Each row of T is roughly a mix of the hidden directions of one of a few groups.
T (135 x 10):
[[ 11   6  24 -11  -5 -15   6 -11 -16  -4]
 [  2  -9  22 -20  -3 -12  -8  -9  -3  16]
 [  7   1 -10 -16  26  -9  -3  14  12   0]
 [  7   1 -12  -4  27   4  -3  19  -6  11]
 [  2  15  14  13  28   0   2 -10   4  -7]
 [-12  14  -2  19   1  -3  -2 -12  20 -15]
 [  7   7  -4   1   3   9  20   3 -12 -28]
 [  1   1  20  22   0 -13 -11 -18   2  -3]
 [ 14   1 -12 -11  20  -8  -6  23  -4   3]
 [-10  -3 -10  13  -4   5  21   3  15 -20]
 [  2  -3  28  -1   8 -15   8 -13   0 -13]
 [  4   9  21 -17 -16  -7  11 -11 -11  -2]
 [ -9  -4  23 -18   3  -9  -8 -17  -5   9]
 [ 10  -5  -5 -18  22 -13  -6  16   2   7]
 [-14   4   8   4  -5  17  18 -17  -3 -17]
 [ -4  -5 -22   0 -24   9 -15   3   3   8]
 [ 21 -11   0  -6  20 -18 -10   9  -7   1]
 [ -2  17  -9  16   5  15  -1  15   6 -19]
 [ -6   0 -14   0  12  -3   2  15  29   7]
 [  4  -1  12  10  26  -4   8  19  10   8]
 [-17   5   4   2 -22  20  11  -7  -9   3]
 [  5  -6 -12 -25  -5  -4  17  19   0  -2]
 [ -7  10 -12  16  17 -11 -11   2  21   0]
 [ -5  -2 -17  15 -19  24   2  -4   3  -4]
 [ 14  -2  20   2  10 -20  18   0  10  -5]
 [ -8  -2 -21  16  -4  10 -10  12  19   7]
 [  9 -15   8  12 -21  -4  22   4   8  -3]
 [ -6  24  -3  10   6  14   6  -2  13 -19]
 [  3  -2  13   0  20 -26  -5  11   9   5]
 [-12   5  12  12 -26   1  11 -14   4  -5]
 [  1 -14   9  -9 -16   3  -8  -4 -12  25]
 [  6  13  11  18  17  -4  15  16   7  -3]
 [  3   8 -15  -4  21   4  14  17  12 -10]
 [  7   7  -7 -17  14  16  15  20   1  -6]
 [ -1  12 -19   9  11   1   2   4  12 -25]
 [  1   9 -18   4  22   4   8  20  10  -2]
 [ -5  14 -11   4   2  19  12  -4  -2 -25]
 [-12 -14  -4  13   5   0 -14   9  17  20]
 [  4 -16  -2  -6 -26  -9 -13   0 -13  11]
 [  9   3  -7   6  24 -22   3   1   6  14]
 [ 13  11   4   1  29  -5  10   2  -4 -15]
 [  0   0  -5   5 -22  28   6   3 -11   7]
 [ 10  18   6  -1  23   0  12  18   7  -5]
 [ -3  -6   1 -14  -9 -20   1  -3   6 -27]
 [ 19  -1  -3 -10  22  -3  12  19  -8  -1]
 [  1  -8  -6 -16  -7 -18 -24   1   5 -12]
 [  0   0  20  10 -11   5  20 -17 -10  -8]
 [  5  -2 -21   9  -2  12  -6  20  10  16]
 [-15   3   3  -5 -15  20  -8 -21  -2 -10]
 [ -6  -5   0  17 -24  13 -12 -11  -3  12]
 [ 12   0  -4   5  28  -3 -15   9 -10  10]
 [  1  -2   2  -3  13 -11 -24  12   3  22]
 [  1   0   8 -17  -7   9  17   3 -26   6]
 [ -7   2 -26  -9  -4  23   1  12   0   1]
 [ -3   2   6  24  -3 -20 -12  -3  16   9]
 [-18  -2  -5  -6 -22  13 -14  -5  -5  16]
 [-15   0 -21   7  12  16   3  11  16   4]
 [  2   4   9  -9  11 -21 -25  -9  -4   8]
 [ -1 -15  13   1 -15 -14  -6  -3  10  23]
 [-13   4  -9   7 -11  11  23   2  17 -10]
 [ -5 -12 -10   4 -26  14  -9   0 -17   4]
 [ -6   4 -11  18 -16  26   2  -3   9  -3]
 [ -5  -9  -9  15 -20  23   0   0   5  11]
 [ -3   7  -9  21  13 -14  -3   7  23  -1]
 [  6   2  20 -13  -1  -2  -6 -17 -22  -8]
 [-14 -10  12   3 -16  -7 -11 -22   5  10]
 [-10  -9  -4  -1 -23  14   0   1   6  23]
 [  3  -3  18  -3 -30  -3   5 -12  -6   7]
 [ -1 -11  14  -6  -3 -15 -22  -2   0  21]
 [  9  -9   4 -28  16  -4   0   3 -14   9]
 [  2  -9  -3   4 -24   4   6 -18 -18 -10]
 [ 15  -6  11  -9  -7 -22 -10   4  -8  18]
 [ 16   0   3  11  13  -1  25   8  10 -12]
 [  2  -2 -18 -28   9   7 -13   5   7   2]
 [ -2  -7  -6  -3 -32   9  11   3 -12   1]
 [  4 -13   0   7   4 -23 -17   1  20  -1]
 [  5  -9  21 -12  -4 -14 -14  -7 -12  15]
 [ 17 -12  13  -4 -19  -2   2   2 -18  14]
 [ 13  -3  12 -11  15  -6  14   4 -23  -9]
 [ -6  11  -4  15  12 -13   5  -5  26  -7]
 [  1   1 -20   8   2  11  20  16  10 -13]
 [ -7  -3  -9  -4  -7  23 -13   1  -7  23]
 [ -8  13 -11  -4  -7  10  -9  10  -9  27]
 [ 10   0 -13   6  23  -6   3  11  16 -17]
 [  5  -4  23  -2 -13  -4  15 -14 -16  -5]
 [ 14   8  11  -5  23 -22  -4  -3  -4  -7]
 [-14 -11 -11  13  -5  11 -12   6   9  22]
 [  3  -7  -4 -31  19  -3   9   3   0   3]
 [  4  -1   7  26   9 -12 -14 -12  11  -9]
 [ -2  -8  -4  -1   4   0 -27  -1  -1  26]
 [-17 -12  -7  10 -17   0 -18  -8   8  14]
 [ 13  11   0 -18  27  -3   2   6  -4   8]
 [-15   0   6   5 -24  10  -4 -19  -9   8]
 [ -4   9  17   2  11 -20 -15  -8  10 -13]
 [-15   4   4  28  -5   2  -4   6  14  14]
 [ -2  -4  16   9 -15 -12 -16 -20 -11   7]
 [ 11   2  18 -17  15 -19   4 -11  -8   4]
 [ -9   0   6   8   5 -24  -9 -13  21   1]
 [ 16  11   9 -13  12  -9  14   0  -9 -19]
 [ 10 -13  -6  -5  -1 -18 -27   2   0  11]
 [-16   9   3  -4   8   2 -23   3  23  -4]
 [ -3  -3  15 -10  10  -1  20  -9 -17 -16]
 [ -7  -9  -4  12  -5 -10 -28 -12  13   4]
 [  5  -2  15  -6 -26 -12 -12 -13  -3   8]
 [ 10  -1  20   4   7  -9  17  -8  -5 -21]
 [ 10  -3 -28   3   3  13   3  20  -1   3]
 [  6   0  -6   7  18 -18  -5  20  18  -2]
 [ 11 -11  16 -22   3 -14  11  -5 -13   2]
 [ 15  -1  -5 -11  22 -12 -16   5 -15   0]
 [ 13   8  15  -1  19 -17  16   0  11  -7]
 [  2   5 -12   6  13  27  18   9  -1  -6]
 [  8  -2  10  -3 -16 -22 -20  -7   2  12]
 [ 11   9  16 -16  14 -19   7  -1  -7 -10]
 [  4  -9  19   3 -16  -5  12 -15 -12 -16]
 [ -8   2  16   0 -13  18   9 -19 -14   2]
 [  7  -5  21  -3 -23  -4   1 -15 -14   3]
 [  0   4  19  -4  -7  -2   8 -23  -4 -22]
 [  0  18  -5 -15  12  23  -8   3 -11   6]
 [  1   3 -14  -7   6  15  21  15   8 -16]
 [  7  -2  24  -3   2 -11   5 -17 -19  -8]
 [ -1 -10 -10 -12  11  -6  11  20  21  -5]
 [  2 -19  11  -4  26  -5  -1   6  16   0]
 [ -5  18  21   7 -12  -5   8 -16  -6 -11]
 [ -5 -20  -4 -11 -16   6  13  16  11  12]
 [  2  -5  20 -22   0  -4 -18  -4 -15   6]
 [ -8  -3 -22   6   5   6   0  20  22  -2]
 [ -9  -9   3 -24 -15  22  -2   4   1   4]
 [  6   7  14   8  17 -21 -13 -13  -5 -10]
 [ -8   4  -6   0 -28   8  -4 -19 -10  -5]
 [ -3 -15  -3 -14  16  -5 -15   9   7  20]
 [ -4  -1  17  14 -15 -13 -13 -19   0  10]
 [ 10  -8   4 -15  -1   3  13   9 -20 -21]
 [ 21   2   7  14 -11  10  -7   2 -14  19]
 [  7  -2  14 -14 -13  11  10  -8 -24  -6]
 [  2  -9  15 -12 -23  13  -1  -3 -18   5]]

Which two rows in each list fit none of the groups? Every other row fits one group, some only roughly. Give them in the order they come.
    Z_609: [  8 -25   0   3 -20  -3  -6   6   1  17]
    Z_949: [ 13   9  23   2   0  -5  13 -12 -16 -10]
    Z_611: [ -8  13  19  18 -15   3  10 -14  -6  -6]
    Z_216: [  5  -3  22  -4   2 -23  -1 -16 -10 -10]
    Z_820: [-13  -9 -12   2  -7  21  -3   8  17  15]
    Z_904: [  3   2 -25  -1   4   1 -20  16   2  14]
    Z_631: [-12  12 -14  -7   8  16  16   6   9 -17]
    Z_242: [-11  -4   4  13 -21   5 -20  -2   8  16]
    Z_726: [  0 -14   2  -5 -16 -10 -21  -3   3  21]
    Z_934: [  1   1  11 -14 -21 -11 -13 -17 -12   6]
 : Z_904; Z_934
    Z_105: [  7 -14  14 -15   7 -24  -8   5   0  12]
    Z_149: [ -4 -12 -17  -2   6   1 -14  16   6  23]
    Z_849: [ 11   9  22  10  -6 -15   3 -19  -6  -6]
    Z_281: [  9 -21  -2  -9  -2 -13 -11  10  10  20]
    Z_565: [  6   2 -14 -16  28  -8 -12   3   4  -1]
    Z_469: [ -9  18   6  -7 -20   4  -3 -21  -3 -11]
    Z_277: [ -1  -7 -16  -6   3   0 -16  21  19   9]
    Z_481: [ 10   7  17   5 -13   5  15 -14 -19  -6]
    Z_266: [ 10   6   2 -10  21 -26  -6   2   2 -11]
    Z_742: [ -5   0  -9  -7  19 -11  -7  15  24  -2]
    Z_766: [-20  -5   0  -1  -7  22 -11 -13  -2  15]
    Z_32: [ -3   6   2   6  10   5  29   0  -1 -21]
    Z_460: [-12   0 -22   8 -19   8 -14   2   0  13]
    Z_960: [ -8   3 -20   4  -2  20  -7  15   8  18]
 : Z_565; Z_277
    Z_368: [  3   4  18  -5  -4 -16 -20 -20  -8   0]
    Z_304: [-15  11 -13  -1 -24  10 -13 -12   5  -1]
    Z_776: [ -2  -5 -14   8  15  11  -3  21  17  12]
    Z_494: [ -4   2  15   6 -21   3   7 -22 -15  -8]
    Z_406: [  4   5  14   2   2  -3  14 -11 -10 -29]
    Z_299: [ 12 -11  -7  -5  25   6   5  20   5   7]
    Z_985: [-13   0  -5  23 -23   0  -7 -10  10  -4]
    Z_657: [ -1   5  23  -8   8 -21   0 -13   7 -14]
    Z_868: [  7  -9  12 -26  17 -15  -4  -5   0  -5]
    Z_764: [ 10   0   1 -21  13   5   2   2 -26  -9]
    Z_267: [  7  -5   7  -3  17 -28 -10  -8  -6  10]
    Z_840: [-12   9 -11  18  -8  21  17   2   5  -3]
    Z_582: [  6 -16   7  -3  16 -25  -4  -1   5  15]
 : Z_840; Z_582
    Z_829: [  8  -5  17 -18 -14  -5  -7  -5 -15  18]
    Z_315: [  0   2  -9 -10  30 -15 -10   6   5   3]
    Z_727: [  2  -6  -6 -12  18  20  16  13  -5 -10]
    Z_561: [  6  15   3  -6   3  -8   7  -6 -14 -29]
    Z_404: [ 10  -9   9 -14  25 -14   1  11  -3  11]
    Z_361: [-11  10  -2 -15   1  20  24   8   6   0]
    Z_493: [ -9  12 -13  -6 -17  16   9   2  11 -18]
    Z_390: [ 11   5  18 -14   7  -3  -5  -7 -26   5]
    Z_397: [ -3   8  -2   0  23 -16 -11   0   8 -22]
    Z_892: [ -1   0 -22  -4  21   5  -5  22   8   3]
 : Z_727; Z_561
